Each row is where one point has got to under a steady rotation. How many ticks took it there?
The counts run from 0 to 213.
[106  81 104 123 145 112 191 151 151  93 151 100 179 137 140 167 132 109
  95 151 159 151 131 172  95 152 161 163 160 118 120 116 133 115 157  98
 126 138 111 139 118 145]
17
[129 113 147 144 126 161 146 173 105 120 102 167 117 142 157 122 129  94
 165 114 190 125 102 124 130  80 159 158 157 104 163 103 137 130 121  88
 143  88 120 135 159 106]
80
[139 128 180 116 140 112 123 142  71 104 134 135 141 104 123 175 147 131
 124 136 141 176  82 125 115 176 139 147 171 167 195 146  99 133 134 139
 139 131 112 118 132 107]
192
[140 109 155 125 131 144 165 157 141 113 167 154 151 140 168 161 102 141
 128 114 125 175 106 145 126 131 110 185 152 191 100 144 127 160 105 113
 139  99 131 144 187  85]
169
[123 103 155 125 130 174 121 173  62  99 126 121  99 143 129 104 145 128
 172 130 195 163 108  99 171  99 120 148 132 127 177 119 129 128 104 131
 125 125 148  98 150  93]
75
[ 90 123 130  92 153 156 139 168 102  88 188 120  95 108 123  94 136 149
 150 102 185 127 108  94 138 135 112 151 121 150 119 133 113 152 104 142
 133 165 139 145 160 108]
73
[114  68 112 111 150 176 148 153 158 124  96 120 126 172 138 110 120 140
 128 128 154  95 108 149 165 151 101 122 123 125 145 156 157 134 121 154
 115 148 169 108 145 131]
119
[148 127 143 122 132 156 156 184 188 109 121 147 114 138 179 137  64 118
 134 135 154 156 140 167 161 113  86 133 123 169 132 117 179 158  89 123
 110 145 141 133 178 113]
164
[138  97  96  68 128 152 172 160 165 128 143 144 132 148 138 142  92 142
 121 100 137 165 103 157 152 111 130 146 141 138 112 145 153 157  97  91
 122 119  95 155 173 117]
38
[134 124 155 139 123 159 147 133 117 102 114 137 134 131 127 158 137 119
  84 138 179  45 123 121  75 109 165 144 157 129 148 176 130  91 121 124
 159 181 128 112 136 165]
112
[128 143 147  83 138  98 153 174 114 140 151 132 108  87 163 149 128 126
 136 117 146 129  78 135 106 166 126 131 169 167 124 122 117 180 143 132
 138 124 101 183 137 123]
190
[137 158 114  96 133 133 161 176  99  79  82 143 111 100 155 147 132 161
 160 111 135 139  94 131 129 115 115  61 105 141 142  82 180 116 126 150
 105 135 127 118  71 118]
55
[132 137 178 125 115  83 157 161 121 103 137 132 125  82 141 185 112  91
 122 113 145 157 127 178  77 141 145 132 157 126 165 122 122 143 154  85
 140 125 122 158 139 140]
188
[167 112 144 111 140 154 120 142 109 156 113 159 163 164 129 197 163 120
 144 127 146  66 164 159 152 125 106 137 104 134 133 116 131 131 119 162
 115  86 152 106 132 142]
130
[149 125 149 120 115 117 161 120  97  88 126 219  90 125 137 142 167 161
 150 106 106  73  92 109 106 117 166 113 139 128 135 154 125 133 133 132
 141 120 155 160 138 153]
91
[153  92 149 156 162 119 152 141 152 103 117 141 108  86 170 152 124 156
 120  93 174 102 104 123 105 114  98 109 143  98 122 124 180 122 115  78
 125 146 145 147 165 161]
208
[135  93 142 118 162 128 116 155 127 133 120  98 174 130 140 167 156 166
 115 168 148 176  72 155 150 178  88 111 150 130 118 114 149  83 147 113
 110 130 135 117 114 144]
20
[152 140 121  98 139 163 144 185 152 101  89 146 125 156 118 153 134 141
 148 151 104 128 101 187 146 155 119  78 110 139 121 106 162  77 145 134
 103 121 147 121  81 151]
141
[115  81 158 137 136 144 134 147  99 132 122 164 151 137 147 140 139 120
 153  93 143 148  89 132 143 130 142 169 145 138 131 114 131 175 132 158
 122  86 152 134 180  64]
84
[123 138 139  79 122 127 109 155  89 131 121 136 152 147 130 156 140 162
 102 181 140 149  90 167 153 137  86 107 135 182 169 137 137 109 115 130
 113 141 156  58 103 132]
151
[164  99  94  87 148 139 165 130 104  99 130 139 138 140 153 165 174 109
 129 132 138  94 112 133 142 167 103 140 113 157 147 112 101 121 154 185
 128 103 104 127  78 163]
9
[118 154 138  84  95 153 140 138 120  74 175 128 134 136 143 168 104 116
 128 139 183 138 122 105 105 101 125 139 132 171 144 136  92 112 117  85
 136 144  99  86 112 170]
157
[ 85 140 125  97 132 147 137 151 120 120 184 124 194 123 139 183 118 110
  86 131 136 128  98 181  78 152 138 124 127 174 121 131 106 133 156 104
 116 145 130  83 114 131]
148
[137 145 141  85 104 112 148 132 116  50 157 156 126 133 112 186 165 183
 147  99 136 166  84  99 114 144 138 118 105 171 111 118 153 105 114 141
  95 113 123 137 114 115]
51
[119 135 147 105 125 131 135 167  59 111 151 157 107 142 144 113 125 183
 135 166 171 141 102 113 143  88 161 144 184 160 158 155 128 140  87 106
 141 141 125 132 148 131]
70
[124  57 119 133 171 132 170 154 119 113 107 102 121 133 167 102 126 142
 136 131 182 145 106 136 153 143  89 149 149 109 176 130 170 158 128 139
 110 131 149 121 162 100]
205
[138 134 150 106 140 116 151 155  96 116 143 106  97  62 146 134 145 117
 104 104 156  97 102 145 110 180  86 124 127 169 167 130 130 150 126 182
 136 166 126 144 127 113]
194
[140 133 153 122 145 136 114 154 107 158  77 137 108 147 137 127 147 170
 114 179 168  64 110 143 127 141 128 116 174 138 152 160 153 103 119 165
 138 155 149 120 138 140]
110
[145 119 154 151 134 167 142 170 131  72 138 135  61 102 127 123 131 107
 155  82 192 100 126 118 115  96 101 128 102 111 144 102 157 121 110 118
 126 163 157 130 164 117]
77
[146 122 164 105  98 125 139 151 119 114 123 125 165 126 133 195 108 155
  71 142 162 115 142 132  81  93 112 156 164 141 118 149 126  92 117  95
 151 168  97  99 123 156]
26
[127  77 120 114 146 201 141 123 130  85 142 112 145 137 123 130 153 115
 116  91 168  81  98 109 121 145 111 133 109 122 137 159 108  79 149 131
 131 165 140  94 134 147]
117
[176 113 124 120 152 160 134 144 122 109 193 155 156 115  99 193 150 128
 118  51 129 155  95 144 150 142  95 107 117 151 109 114 121 116 115  97
 108 103 114 130 147 107]
41
[155 108 104 104 155 107 176 147 164 100 124 126 113 144 156 156 131 162
 124 182 139 142  95 158 119 145 134 101 159 112 123 128 162  82 148  88
 127 125 110 163  96 192]
15
[ 94 108 137 126 147 119 150 168 125 132 140 131 153 120 129 162 141  90
 124 123 186  96 130 168  66 160 200 133 150 106 143 113 112 151 177 110
 136 149 139 151 148 152]
103
[143  84 112 110 135 116 168 147 142  65 111 105 125 152 144 166 133 118
  94 167 134 128 168 181 115 156 130 123 107 136 165 131 159 122 136 162
 117 159 136 117 105 147]
12
[ 98 104 129  88  94 102 204 166  99  67 150 144 126 135 133 155 126 117
 156 106 122 158 146 147  96 105 144 181 126 148 115 131 107 162 164 127
 142  97 133 128 140 122]
179
[120  93 106  94 154 137 155 136  73  98 129 156 111 118 129 138 183 134
 179 108 139  87  88 107 136 160 149 109 107 123 144 123  95 141 164 161
 127 107 150 148 100 137]
95
[145 140 135 136 143 170 142 171 180  74 145 132 115 117 161 145  84 101
 147 114 157 139 119 149 147 129  62  95  93 159 131 108 158 113 102 101
 110 170 144 125 155 131]
163
[157 151 148 101 105 101 151 140 131  93 156 175 116 127 111 192 133 188
  99 119 132 148 142 156 114 101 146 124 121 165 106 125 198 146  79 117
  99 128 127 134 160 105]
47
[146 130 191 110 126  75 136 176 113 112  95 154 104 109 148 170 112 130
 139 144 132 178 107 176 102 133 139 112 161 132 165 126 151 132 147  70
 127 126 124 142 123 136]
187
[107  98  92  95 160 138 168 161 137 130 160  97 191 119 159 170 127 120
 114 126 175 128 114 157 107 158 123 148 154 127  99  96 125 127 160 122
 125 118 110 142 108 150]
18
[131 139  99  79 143 179 164 180 119 116  97 123 146 153 136 143 137 121
 153 124 130  93 111 178 149 162 104  91  87 145 102  94 135  98 150 161
 106 103 116 124  76 129]
140
[113 108 111  67 107 111 182 177  79  90 153 126 118 119 138 150 140 110
 175  97 134 140 113 125 116 115 118 146 126 131  96  99  86 155 164 130
 132  88 120 144 102 135]
180
[163 137 164 131 119 112 164 135  70  85 113 127  96 104 150 139 150 112
 107 143 167 109 124 123 102 114 129 145 168 149 211 146 146 104 113 124
 144 147 117 105 109 144]
197
[143  92 174 154 141 153 131 140  64 137 108 170 155 119 141 158 162  99
 160  82 146 104  98 115 136 128 114 146 130 144 159  98 117 147 144 152
 134  79 151 119 152  83]
85
[158  93 114 106 147 119 160 135 150  55 108 125 108 148 134 157 151 146
 109 150 126 147 134 158 141 185 109 106  97 131 159 142 147  98 142 164
 106 153 150 132 101 161]
11
[122 126 144  81 121 156 156 153 155  63 121 151 143 183 102 185 149 157
 143 139  98 145 106 135 120 174 164 128 103 148  93 151 125  83 131 148
 108 121 123 135 125 146]
137
[106 124 130 106 118 164 162 144 148 111 144 127 120 127 149 126 130 140
 104 115 181  38 119 111  80 131 147 144 157 138 108 174 124 106 135 144
 146 181 123 135 150 165]
113
